In the data rows, 128 means zero.
Some points, one per row:
[115  81 114 142 115  75  67 102  89  82 147 191 189 111 100 189 178 101
 108 189 191  96  67  72 114 176 175 169 121  69  73  95]
[162 121 128 183 175  89  80  68 116 156 134 130 149 165 168 101  97  81
 108  81  77  76 141 160 121 122 175 176 189 103  73 122]
[169 114  94 135 142  96  87 122 170 163  87  90 115 104 121 141 131 155
 176 142 131 150 188 167  94  68  74 135  81  83 167 183]
[149 189 141  82  74  69  80  68  68 102 181 157 183 178 181 135 104  74
 122  95  84 109 141 133 161 189 168 102  67  76  93 109]
[ 88 175 182 115  68  82 141  68  68  95 174 171 169 158 181 182 185 142
  81  68  77 190 188 180 134 189  74  75 101 191 127  68]
[ 95  67 141 142 122  89 127 122  75  68 120 191 183 178 141 148 111  88
  81 169 178  96  74 113 168 182 175 115 155 116  73  82]
[115 189 168 129  68 102 114  81 109 183 188 124 142 171 148  81  97 128
 162 115  90 177 161  79 134 169 128  68  74 177 181 109]
[129 121 114 102 135 156 181 162 170 176 107  77  68 151 134  67  71 162
 189 182 104 184 181 147  80  74 101  81  94 150 181 176]
[102 108 128 169 162 116  80  95  89  75  93 171 149 104  80 162 138  94
  88 162 171  76  67 120 161 149 148 149 175  96  79 122]
[149 182 161 122 101 123  94  81 102 190 181  97 122 185 161  67  91 148
 149  74  70 157 188 147 114 122 141 102  94 177 167 136]
[129 168 128 115 122 150 148 122 109 156 127 104 108 165 127  67  71 162
 189 135  90 157 154 133  94 135 162 115  87 143 187 156]
[162  67  80 122 155 156 148 149 122 136  73  70  88 178 175 182 192 189
 176 122 111 103 128  86  87  88 141 169 141  90 127 142]
[176 114  94  95 115 116 148 183 183 142  73  77 129 171 134 114 104 108
 162 128  77 109 175 174 148  88  81 122 128  76 147 176]
[156 182 114  88 128 183 154  81  75 156 114  97 102 158 175  67  91 189
 169  74  77  96 181  86  94 142 168 149 121 123 154 169]
[ 68 108 175 156 135 143 168 108  95  88  93 144 156 145 181 148  97 121
 115 108 117 123  94 106 161 189 182 128  87 123  79  75]
[162 148  87  75  81 163 188 183  95 109 181 171  88  64  67 175 185 169
  68  95 185 184 128  93  87  81  67 102 155 191 174  82]
[183 162  74  68  68 183 188 156  68  68 188 191 162  91  67 155 185 189
 169  81 131 190 188 187 114  81  67  68 182 191 174  68]
[122 101 134 183 175  75  87 115 116  95  93 157 169 124 168 135 124  94
 102 169 144  69  67 133 141 128 168 176 182  83  73 122]
[102 155 121  75  68 150 188 162  68 122 161 124 115 131 175 182 192 189
 115  68 144 190 168  66  94 128  81  75 114 184 154  75]
[162  67  87 149 189 190 175 189 183  95  66  77 102 104  80 101 111 115
 169 182 138  76 114 153 141 101 101 169 182  83 133 189]
[108 175 175 149  81  75  73  68  75 136 181 157 169 151 161 182 178 101
  81  68 124 157 114 167 168 176 148  88 128 170  93  82]
[122 148 121 115 115 190 154 169 190 190 127  70  75 151 161  87  71 142
 176 101  97 190 188  79  87  74  87 128 141 184 187 142]
[102  81 141 122 101 129 188 189 136  68 134 144  95  64  67 189 192 162
  75 122 171 123 107 174 181 128  67  68 141 184 160 109]
[149  81 148 183 182 109  87  95  95  95 100 130 176 158  87 101  97  81
 102 155 104  76 107 180 128  88 155 182 189  90  73 122]
[129  94 107 183 175 129  87  88  89  75  87 178 162 158 134  87 124  68
 108 155 171  76  74 160 141 122 148 162 168  69  79 149]
[189 128  74 102  95  82 114 189 190 142  80  83 122 145 141 135 118  68
  81  81 124 170 188 180 155  68  67 162 162 110 140 163]
[149 101 114 176 182 102  73  68  89  68 100 164 162 104 114 128 151  88
  81 142 138  76  74 120 121 122 175 176 182  96  79 163]
[ 75 155 188 129  88  96 114  88  68  68 181 184 189 165 181 148 118 162
 129  81 104 103  87 133 188 189 148  75  67 170 127  88]
[135  81 121 183 182  89  73 102 122  82  73 157 183 165 148 128  84  88
 149 142  77  83 134 167 155 122 155 182 182 116  73 149]
[ 68  74 168 149 148 177 181 149  68  75 120 171 189 145 100 135 158 162
 108 108 124 103  94 147 188 182 114  81 128 164 106  82]
[ 81  67 101 162 155 102 175 189 156  75 107 157 115  64  80 168 185  88
  81 182 178 123  74 187 181 108  74  81 162 177 127 115]
[115  67  74 183 189 177 188 189 176 129  66  70  75  91  87 135 138 155
 169 142 104 109 161 133  94  88 148 182 189 150  86 136]
[ 75 168 188 135  74 102  80  68  82 169 188 130 129 165 168  87  91 101
 149  88 138 177 141  99 128 149 135  75  74 170 187 136]
[149 121  80  82 162 183 175 122 176 190 188  90  75  77  80  81  97 182
 162 155 165 190 161  66  67 101 182 189 162 103 127 149]
[169 141 101 122 155 143 100 149 183 136  80 117 108 104 114 101 151 175
 169 169 138 116 121 160 101  88  94 108 101  76 154 189]
[162 121  94  95 115 129 154 169 183 183 114  77  81 131 141 101  97 135
 142 122  84 177 181 174  80  68  74 128 141 164 187 163]
[ 88 108 175 189 135  75  80 122  75  75 147 184 189 118  73 128 138  68
  95 189 191  83  67  93 181 162 101  88  87  69 100 142]
[ 68  87 182 189 142  75 107 149 122  75 140 184 189 131  87  94  91  68
  75 169 185  96  80 174 188 169  87  95  94 103  93  75]
[183 148 101  75 128  82 121 189 190 183  73  83  75  70 127 162 145 108
 115 122 124 136 181 180 128  74  81 142 175 103 160 183]
[108 189 188  95  68 102 148  81  68  82 181 184 162 158 175 135 111 128
 102 135 144 136 121  93 181 182 148  95  74 157 127  95]
[ 68 182 188 129  74  89 175 135 129 176 154  77  95 138 188 162 111 101
 102 155 158 170 161  79 141 176 135  95  94 191 160  88]
Here are 12 more points, each followed by its number:
[115 182 161 102  81  69  67  68  82 142 174 157 183 178 188 135 118 121
 129 122 131 103  80 113 141 182 155 108  81  83  73  95] 0
[122 182 155 135 108 143 107  68  68  95 147 130 156 171 181 135  97 101
 169 101  77  83 114  99 128 182 188 102  81 130 127 102] 1
[108 175 182 162 101 123 114  68  68  82 188 191 176  70  67 182 192  88
  68  81 171 130  94 106 181 155 135 122 141 191 120  75] 2
[ 75 162 182 135  88 102 154  88  89 156 174 184 149 158 154  74 104 128
 156 148 151 157 121 126 168 189 101  68  67 177 187 122] 3
[162 101 161 176 189 102  80  88 143 142 114 144 169 131 121  87  97  68
  68 115  97  83 148 174 107  95 148 176 189 123  66 122] 4
[156  81 107 189 162 129  87 162 183 156  73 117 115 104 100 121 118 101
 149 182 124  89 134 180 155  88  74 155 155  69 154 183] 5
[149  74 134 183 189  82  67 102 116  82 134 164 189 165  80  67  77  74
 129 189 185  96  87 140 141  95  87 169 155  90 100 149] 6
[149 121 107 129 148 123 134 169 170 169 100  83  81  97  94  87 104 142
 183 128 111 157 188 174 101  81  67 115 101 123 181 183] 7
[ 81 108 188 149  95  96 148 122 129 163 161 104  81 151 168 114 145 175
 169 108  90 177 161  93 107 122 108  75  81 170 174 115] 8
[ 81  67 155 189 189 129  80 108 136  88  93 130 169 104  87 135 111  74
  68 122 144  96 107 174 181 115 135 189 189  96  66  82] 9
[ 68  74 168 183 182  69  80 169 109  68 154 191 189 118  73 121 111  74
  75 175 191 123  87 180 188 176  81  95 148 130  66  68] 10
[ 81 189 182 129  74  75  80  68  75 115 174 184 183 178 181 168 118 101
 129 115 131 157  94 120 175 189 182  75  74 110 106  88] 11
Which of these numbered points is nearest to each point below, ignoring the 2 directions in which the first points spread most? Its number follows each.
[176 155 141 156 148  96  73  68 129 156 154 130 142 124 114 108  84  68
  68 101 104 123 188 174 114  81 135 182 175 116  86 156] > 4
[ 81 168 188 102  68  96 121  81  82  95 174 171 169 178 175 182 111 121
 102 128 178 157 121 106 181 189 162  68  67 137 154  88] > 11
[ 88 141 175 122  81 129 168 122  75  95 181 157 135 151 175 101  97 128
 162 155 158 109  94  79 161 182 128  68  67 157 154 109] > 3
[162 168 148 176 175 143  67  81 122 169 161 130 115 165 114  74  84  94
 102  74  70 177 168 120 107 108 155 182 168 130 106 102] > 4
[ 75  74 148 183 128  89 107 169  89  75 120 191 189  97  73 135 124  68
  68 175 185 130  94 174 188 162  67  88 182 170  79  75] > 10
[129 108 107  95 142 183 181 162 163 163  80  83  88 138 141  67  71 162
 189 182  97 143 154 133  94 115 135 108  87 123 187 189] > 3
[176 182 101 108 101  96  67  88 116  88  80 124 169 178 175 101  91  74
 129 142  97  83  94 180 114 135 175 169 148  69  86 115] > 0
[102 162 141 183 148  69  73  68  95 149 174 137 169 178 154 135 104  94
 122  74  84 109 114 153 141 135 168 155 148 170 120  75] > 4
[162 182 155 129  81  96  80  68 149 183 167 130 142 178 181 121  97  81
  81  95 111 157 161 126 107 135 168 155 148 130 147  88] > 4
[108  87 121  95 128 170 168 183 190 183  80  77  75 111 168 148 138 182
 169 122 124 143 181 133  74  68  74 102 141 177 167 149] > 8
[ 88 189 148  88  81 102 154  81  68 115 161 151 169 185 175 128 124 142
 129 101 111 170 141 120 148 176 162  81  74 157 140  88] > 11
[ 88 108 148 162 142  69  73  95  82  68 147 184 189 158 148 189 192  88
  75  95 151  89  80 174 188 149  94 115 155 123 106  68] > 5
[162 168 155 142 162 183 127 108 156 176 147  83  88  77  73  87  91 155
 156 115 111 190 181  86  74  74  94  75  87 177 187 189] > 7
[189 121  94  82  81  75  94 183 170 109 120 191 142  77 141 189 192 135
  68 142 191 136  94 167 148 101  74  88 141 123  86 142] > 5
[102 189 182 135 142 143  94  68  95 183 174 137 122 138 134 101 118 148
  68  68  84 163 181 126  80 142 162 135 121 177 181 115] > 4
[ 81  87 188 183 155 150 114 108 143 156 161  90 108 151 148  94  84 108
 108  74 144 170 168 167 168 169 135 128 101 157 100  75] > 9
[135 182 141 108 162 183 127  75 109 169 114  77  95 178 181  67 118 182
 189  74  70 103 175  99  80 122 175 122 128 170 167 136] > 1
[129 168 161 142  81  69  67  75  68 142 181 184 156 118 121 155 165  88
  68  81 144 143 121 113 155 182 101 102 108 164 140  82] > 5
[183 108  67  68 101 190 161  95 156 190 174 104  68  97 100 175 178 182
 183 162 117 130  94  66  67 142 188 182 114  69  79 156] > 0
[129 155 148 169 175 163 114  88 156 190 127  77  68  91  94  81 104 162
 176 122 104 177 168 113  80  74 114 102 114 157 181 176] > 7
[ 75  94 182 189 142  69  67 115 102  82 188 191 176  77  80 135 151  74
  75 175 191 109  80 113 181 149 101  95 155 157 113  82] > 10
[ 68 148 188 169  68  69 168 149 156 176 154 124  95 118 181 155 111  81
 108 108 151 163 107  99 175 189 135  75  74 184 120  68] > 8
[162 128  80 102 122 109 107 156 183 176 100  77  95 138 134 114 145 148
 169 142 124 150 175 147 101  74  67 122 121 103 174 163] > 5
[183 114  67  75 142 102 107 162 176 115  87 104 122  84 161 175 165 148
 142 169 151 103 121 113  74  81 101 189 141  69 100 189] > 0
[149 175 141 122 162  96  67  81  75 156 147 117 162 185 188 141  97 169
 129  68  70  76 154 126 114 169 175 149 135  69 106  95] > 0
[142  87 107 176 175 102  67  81 116 129 107 164 176 178  73  67  77  74
 129 189 178  83 101 167 107  74 114 176 182  83  86 176] > 6
[ 88 182 182 156  88  69  80  75  75  88 181 184 189 185 188 182 131 101
 108 169 144 143  94 113 181 189 135  68  67  76 127  88] > 11
[156  81 121 183 169 109  73 102  95  68 100 164 176 178 114 108  91  81
 142 189 185  69  67 120 134 101 141 155 155  83  79 163] > 6
[189 189  67  68  81 190 188 189 190 190 174  83  68  64  67 162 192 182
 108 101 185 190 188  66  67  68 175 189 189 164  79  82] > 2
[115 148 141 176 142  82  87  81 129 163 147 157 183 178 168  74  71  74
 129 122  97 116 168 167 148 149 168 128 128 116  86 115] > 4
[ 88  67 134 189 189 102  87 156 170 102  73 137 135 138 127 114  84  81
  68 148 131 109 128 174 161 101 148 182 189  90  66 109] > 9
[149  81 134 183 189 170  73 102 109  95  80 144 183 158  87  74  84  81
  88 155  97  76  87 160 128 135 155 189 189  76  66 156] > 4
[135  74 114 108 175 150 148 169 176 149  66  70  68  97 141 121 138 169
 189 135 104 136 161 174  80  68 121 162 168 116 127 176] > 8
[183 155  80  88  95 156 161  81 143 149 167  83  95 158 107  81  84 169
 189 122 104 190 188  79  74  68 108 128 128 170 187 149] > 6
[189 155  67  68  95 183 154 115 143 190 188 104  68  64  73 182 192 189
 189 169 165 177  74  66  67 135 188 189 108  69  79 156] > 0
[ 81 175 155  95  68 123 175 102  82 149 188 124 135 165 161  81  84 135
 162 115 144 177 175  99 155 176 141  68  67 164 160 122] > 3
[169 175  74  75 142 190 188 169 163 163  80  90  75  77  73  67  84 169
 183 162 124 190 168  79  74  68 121 176 135 184 187 183] > 3
[162  74  74 156 189 177 175 176 176  88  73  97 115  84  73  94 131 121
 183 175  90  76  87 153 101 108 121 155 148  69 147 189] > 7
[102 141 161 176 115  69  94  81  89  75 147 157 183 178 168 175 138  88
  95 122 131  89  74  93 188 189 168 128 114  83  73  82] > 11
[162 162 107  82 169 190 168  95 109 149 147  77  95 165 154  81  91 169
 183 108  70 136 148  72  87 142 188 155 135 157 181 156] > 1
[ 68 155 175 108  68  75 114  95  68 156 174 151 149 165 148 162 158 169
 135  68  97 163 148 153 155 176 108  75  87 191 140  75] > 7
[162 168 121 115 142 129 114  95 143 190 154  83 102 145 168  74  97 182
 169  88  77 157 181 106  80  81 108 128 101 157 167 163] > 0
[183 101 101 189 189 143  87 115 102  75  87 164 169 118  67  87  97  81
  88 182 171  83  67 106 107 101 175 189 182  83 113 169] > 6
[183 175  74  68  88 156 154  95 129 190 154 110  75 145 134  87 118 162
 149  95  90 190 188 120  67  74 101 115 182 184 174 122] > 4
[ 88 148 168  88  68 136 181 135  68 136 188 184 115  77 114 155 178 169
 149 122 171 190 161 160 134 155  67  68  67 191 187  95] > 7
[ 75 168 175 142  68  75 107  81  68  88 161 157 176 178 188 182 165 128
  75  74  97 109 121 133 175 182 175  88  67 137  86  82] > 11
[ 81  81 161 176 122  69  87 115 116  82 140 184 189 118  80 141 118  68
  68 189 185  96  94 180 188 142 101 102 128 137  73  68] > 10
[189 114  87 115 169 150 154 176 163  95  66  90  95 131 127 135 131 135
 176 182 111  89 121 140 134  95  87 142 128  83 174 189] > 5
